Each row of M is roughly a mix of the hidden directions of one of a few groups.
M:
[[-24.4 -11.3  -1.0  -1.9   2.0 -31.7   6.3  14.4  35.5  23.5]
 [  3.6  29.4  -7.6 -13.0  -0.4  -5.1  22.2   9.2 -15.1 -43.2]
 [ -2.7   4.1 -37.5 -35.2 -12.2  -1.4  10.3 -16.0  -2.4 -24.8]
 [  1.3   3.8  13.7  10.9 -12.9  -2.7 -46.8 -22.0  19.5 -15.8]
 [ 17.3 -29.5   6.0  22.5  31.2  17.1  -2.9   5.8 -19.3  20.4]
 [ 24.6 -27.9  17.3 -15.0  17.0  22.8  30.7   9.7  -6.8  -0.3]
 [ -0.1 -28.5   4.9   6.0  25.4   0.8 -14.9 -29.8  12.2 -32.0]
 [-11.9  -1.9 -32.4 -25.1  -7.9  -2.2  28.8 -11.4 -10.4  29.1]
 [-26.8 -14.7 -23.8 -18.2   7.8  12.1  20.1  18.8 -21.5  23.4]
 [ 18.3  29.1  16.4 -12.3  -8.9 -13.5   2.5 -26.5 -20.1  28.7]
 [ -6.7  22.8  17.8  -0.9  28.7  15.8  15.0  33.1 -21.3  -8.7]
 [ 29.7  -7.1  18.1 -11.0 -23.3  34.3   8.2  17.9   1.0  17.8]
 [-26.8 -19.8 -11.5  -4.7   9.2 -15.1  42.1  12.9  13.5  10.3]
 [  8.7  13.0  11.1  35.0  10.8  12.2   4.8   4.5  15.2 -40.8]
 [  4.6  -0.1  -8.3  -0.7 -28.8  -9.9  25.4  33.5 -23.8  21.1]
 [  7.9  11.6  25.6  11.0  33.1 -14.5  -1.3  34.4  -1.8 -18.3]
 [-18.9  -4.8 -26.9 -22.8   1.0  -1.2  29.6  34.6   4.6  -8.8]
 [-36.6  -6.2 -40.4  10.7 -13.2  -2.8  -3.7   5.7  12.5 -17.2]
 [ 11.6   7.1 -20.1   1.8 -12.5  -1.9  16.5  27.1   7.8 -44.5]
 [-13.4 -18.8  -1.5 -15.9   8.6  16.2 -24.6   7.0   8.7  44.2]
 [ 20.4  -2.2   1.2   6.6  19.6  30.2 -16.3 -40.2  -3.4 -12.4]
 [ -0.3 -12.5 -22.6  -4.9 -18.3   3.6 -51.9  -6.2   4.1   3.4]
 [ 26.7  -6.0   2.8   9.4  -1.9   4.3 -21.4 -16.0  41.7 -22.0]
 [-12.1 -31.7 -36.1 -13.2  -1.5   5.8  16.7  14.5  25.3   2.9]
 [ 28.2  12.9  -2.1   0.1  15.9 -35.7  24.4  22.0 -14.2  -5.2]
 [ -4.2 -20.6   6.9  19.1   2.3   7.2  -8.4  43.0  18.7  24.9]
 [  6.4 -14.6   8.2   1.0  25.1   2.8 -23.2 -31.7  36.1  -0.5]
 [-10.5   9.9  22.6 -13.0 -12.3 -32.0  -7.0 -28.8 -29.2   1.4]
 [ -9.7  -9.4  -5.8 -12.9  -2.4 -26.5  21.9   3.8  46.2  -9.1]
 [-14.3 -13.3   0.1 -20.7  -2.7 -13.9  -7.0 -50.7   8.1  10.1]
 [ 23.4  -2.9   0.2  12.7  -2.4  21.9 -28.2  32.3  23.3 -14.9]
 [ -3.1   9.5  23.0 -19.8  -7.1   9.3 -21.7 -33.3  13.4 -29.8]
 [-26.1  13.4  17.5 -14.3  31.9  -4.6  32.5  11.5 -11.1   9.0]
 [-17.0  10.8 -32.9  16.0   1.3  25.9   6.8  21.5 -15.0 -25.5]
 [-12.6  10.9  -2.8  33.8 -40.7  10.9 -16.4 -15.6   6.0  -6.7]
 [ 47.5 -15.4  10.0   9.0  25.7   6.6  -1.0  -5.7 -19.2  -5.2]
 [  2.7   2.1 -32.9 -17.0 -21.9  -2.0   3.7 -32.3 -24.8 -16.3]
 [ 15.4   4.7  25.2   8.0  13.6  -8.8  -6.7 -11.8  45.9 -17.1]
 [-18.2   2.5  12.2 -13.9 -23.9  11.1  13.8  33.9  26.4  19.6]
 [  9.3   7.8 -33.3  19.7  11.5   3.7  21.0  26.9  -0.9  29.1]
 [ 18.1 -25.5  -7.9 -15.3   9.0  25.4  35.2  17.7 -13.7   8.2]
 [ -9.8  31.0  25.2 -16.1   7.3  -6.1 -13.8 -37.0  11.4   8.4]
 [-24.6 -10.9  -5.8 -18.5   6.3   9.7  -4.9  27.7  -9.2  41.2]
 [ -7.7 -21.8 -15.8  20.6  -9.3  20.9   5.0  15.6 -29.5  30.6]
 [-15.5  20.1  -8.0  -4.1 -11.0 -38.3   2.9 -21.2  -3.9  31.8]
 [-19.3   1.6 -30.0   5.1  -3.8  -1.5  12.0 -45.2  12.9 -11.4]
 [-14.1  -3.6  13.3 -11.9  -8.0 -25.5  14.5  33.1  -3.2 -35.2]
 [  9.6   5.5 -17.8   5.8  28.5   0.4 -15.8 -26.0  27.9 -28.5]
 [ -8.4   5.0 -23.2  22.6  -9.3  19.0  46.1   0.9  -6.0  -7.2]
 [  3.7   4.3  11.7   6.0  10.8 -13.5 -50.2  -5.3  17.0 -21.5]
 [ -3.0   7.7 -31.6 -24.7   0.1   2.8  30.3 -31.8  10.4   8.9]
 [  2.4   3.1  37.4 -12.8  -1.7 -15.9   0.9  27.8 -18.5  29.2]
 [ 23.2  -8.8  -5.8   6.3 -12.8  35.8  -5.4 -23.2  23.1 -23.8]
 [-11.5 -14.6 -17.4 -16.0 -27.1   5.3  -2.0 -41.6   1.9  19.8]
 [ 10.2  24.5  -4.0 -10.4 -32.1   1.5 -38.9   4.6  12.0  16.2]
 [-23.8 -18.3 -34.6  27.7 -18.5  11.4  -0.9 -17.7  -7.1 -10.1]
 [-10.5  25.3  14.8   5.2 -10.2 -31.6  28.8  14.4 -23.2 -11.4]
 [-13.7  -5.8 -28.4  24.4   6.1   1.5 -10.2 -23.2 -30.9  23.4]
 [ 12.4  16.2  33.9  28.6  11.2   5.8   9.9  11.2  11.2 -30.2]
 [-17.1   1.4 -21.2  18.8  19.4  25.0  12.9  38.7   6.4   0.5]
 [ -4.3  27.0   2.2 -14.4  20.2  19.3  11.6  25.8 -31.0 -17.3]
 [ -8.5   2.5  17.7 -17.7  -4.6 -31.8  -7.6  -7.1  41.9  14.3]
 [  7.5   8.6  25.4   1.5  12.1  -1.1 -15.4  31.1  40.7  -4.2]
 [-18.6  -5.8 -11.2 -10.1  25.3  26.7  17.8   2.1 -35.3  16.7]
 [-10.2 -27.7 -31.2 -11.7  16.5   6.1  33.2 -18.2  -9.2   0.6]
 [ 22.4  19.8 -26.0   7.6  -4.3  16.0  21.3  22.4   2.7  30.6]
 [ 21.4   7.7  12.9   2.8  26.9   3.4   5.1  46.7  -3.8 -12.3]
 [ 18.2  27.2  25.3  28.0  -1.6  -2.0  -1.3   0.3 -27.2 -23.7]
 [ 11.2  -6.8  33.4  30.9  -2.5   9.9 -22.9  21.7  -1.1 -21.4]
 [ 29.7  -5.4  -7.3  30.3 -14.6  14.7 -17.0 -23.7 -14.4 -20.9]
 [  7.2  35.6 -13.1  -2.7   5.8   9.3  18.2  25.5  -5.6 -34.1]
 [ -3.3   6.6 -15.8   1.0   2.7   1.6  33.6  35.6  -5.6 -32.6]
 [-33.1   3.4 -37.0   5.2  -6.4 -24.2 -21.5  -5.6  -9.6   9.4]
 [ -9.9  26.3  -4.2  11.0  30.2  32.5   1.6   5.7  17.1  24.1]
 [-25.4  31.7  12.4 -16.3 -24.0  26.1  -8.3 -16.6   5.3  10.4]
 [-13.6  -5.6  21.3 -19.7 -14.5  -1.6   6.0  25.5  43.0  -0.8]
 [  1.3   4.7   2.3  10.2 -24.8  20.1  41.5  19.2 -15.8  17.7]
 [  4.7   9.9   2.9 -38.0  13.4 -10.7  27.9 -28.6  11.2  14.7]
 [  5.1  39.8 -31.3  -8.4  13.9  -7.8   1.1  -5.2  25.0 -15.2]
 [  6.2   1.8  19.8  -2.0 -14.7 -10.3 -42.5 -14.6  12.5  29.5]
 [-15.1 -30.8 -11.9  -7.5   6.0  16.5 -12.5   0.1   4.9  44.0]
 [  6.7  17.0 -15.7  -1.8  -9.7 -48.2  10.6 -13.2 -19.6  11.6]
 [ 26.1 -20.4   8.7  -2.0   8.8 -29.9  -0.5 -11.7  22.2  32.0]
 [ 30.0   3.9   4.2 -20.6  36.3   7.4  18.2  23.5   7.4 -11.6]
 [ 27.4   4.2   2.9 -15.5  -2.5 -34.4  -6.8 -30.8  23.2  -8.1]
 [  3.0 -19.3  -0.9 -11.3  33.6  -2.8  31.0  27.7 -20.3   3.7]
 [ -5.2 -33.6  27.4   3.8  -4.4  -1.7 -13.1 -15.0 -32.7  19.7]
 [ 10.1  11.3 -26.1   2.0   9.7   1.0 -41.0   1.1  21.1 -25.9]
 [ 11.6  24.1  10.4  -6.7   5.7  41.3 -11.8 -22.2  19.5  13.5]
 [-33.2  10.3   2.7 -16.2 -17.9 -38.9   3.6   2.7  19.3  -9.9]
 [ -1.6  -0.2 -17.0 -12.0 -17.9  11.2 -23.0 -18.6 -39.8  21.4]
 [ -7.0 -27.0  -8.9  -0.5 -26.2 -33.7  10.6  20.0 -19.6 -15.0]
 [ -6.6  -5.9  26.4 -13.1  -5.3  17.6 -26.1 -35.8  22.7   6.3]
 [ 23.7   5.7   3.5   9.5   7.3   6.8  -3.8 -25.0 -40.4  27.0]
 [-24.4 -15.4 -42.8   6.0 -20.0   5.7  10.3 -15.3 -13.2  12.4]
 [-13.7  -3.9  11.8  11.3  -0.8  -0.7  -2.9 -13.1 -40.3  39.0]
 [-16.3  -6.1   7.6   1.9   4.0   0.3  -0.8 -25.7 -35.1  39.1]]

Here is one row from each group, named. Which group is each of the other rows in?
[33.2 -1.5  2.9  6.8 16.5 31.9  9.8 18.4 14.3 26.8]
(8)
[  9.9  -5.4  42.2   5.4  26.8 -11.0 -17.8  -4.5  11.0 -23.8]
(16)
[  1.9   4.5   0.0  13.3 -22.4  -1.8 -10.9  53.1 -11.9   4.1]
(4)

[-18.3 -33.7 -34.4  23.7   2.9  -6.7  -0.8  15.2  -9.8 -14.3]
(8)
[-17.3  22.6  -6.8 -16.6 -10.8 -12.8  20.4  19.5 -39.8  -3.1]
(4)
[ -4.4 -19.6   6.4  10.0   7.6 -28.3   0.9  -7.6 -11.5  47.0]
(8)
[-32.0   0.1   7.8 -25.6  18.4  -9.1  17.5  21.3   4.0  29.4]
(4)
[ -6.8 -32.2 -18.1  -8.0  -0.4  11.9 -13.3  17.1  32.9  25.2]
(4)
[-28.0 -25.0  -6.6  12.3  -9.0  31.4   2.6  33.5  -2.8   1.0]
(8)
[ 22.1  20.9  10.7   2.6  -0.8  -8.7  -2.1   1.2  27.0 -44.1]
(4)
[-17.0 -14.6  -0.9 -13.0  10.9  12.6 -12.2 -19.5 -16.2  45.4]
(4)
[ -7.1  24.5  -6.7 -14.2  -9.9 -10.4  15.0 -16.9 -45.5 -11.2]
(4)
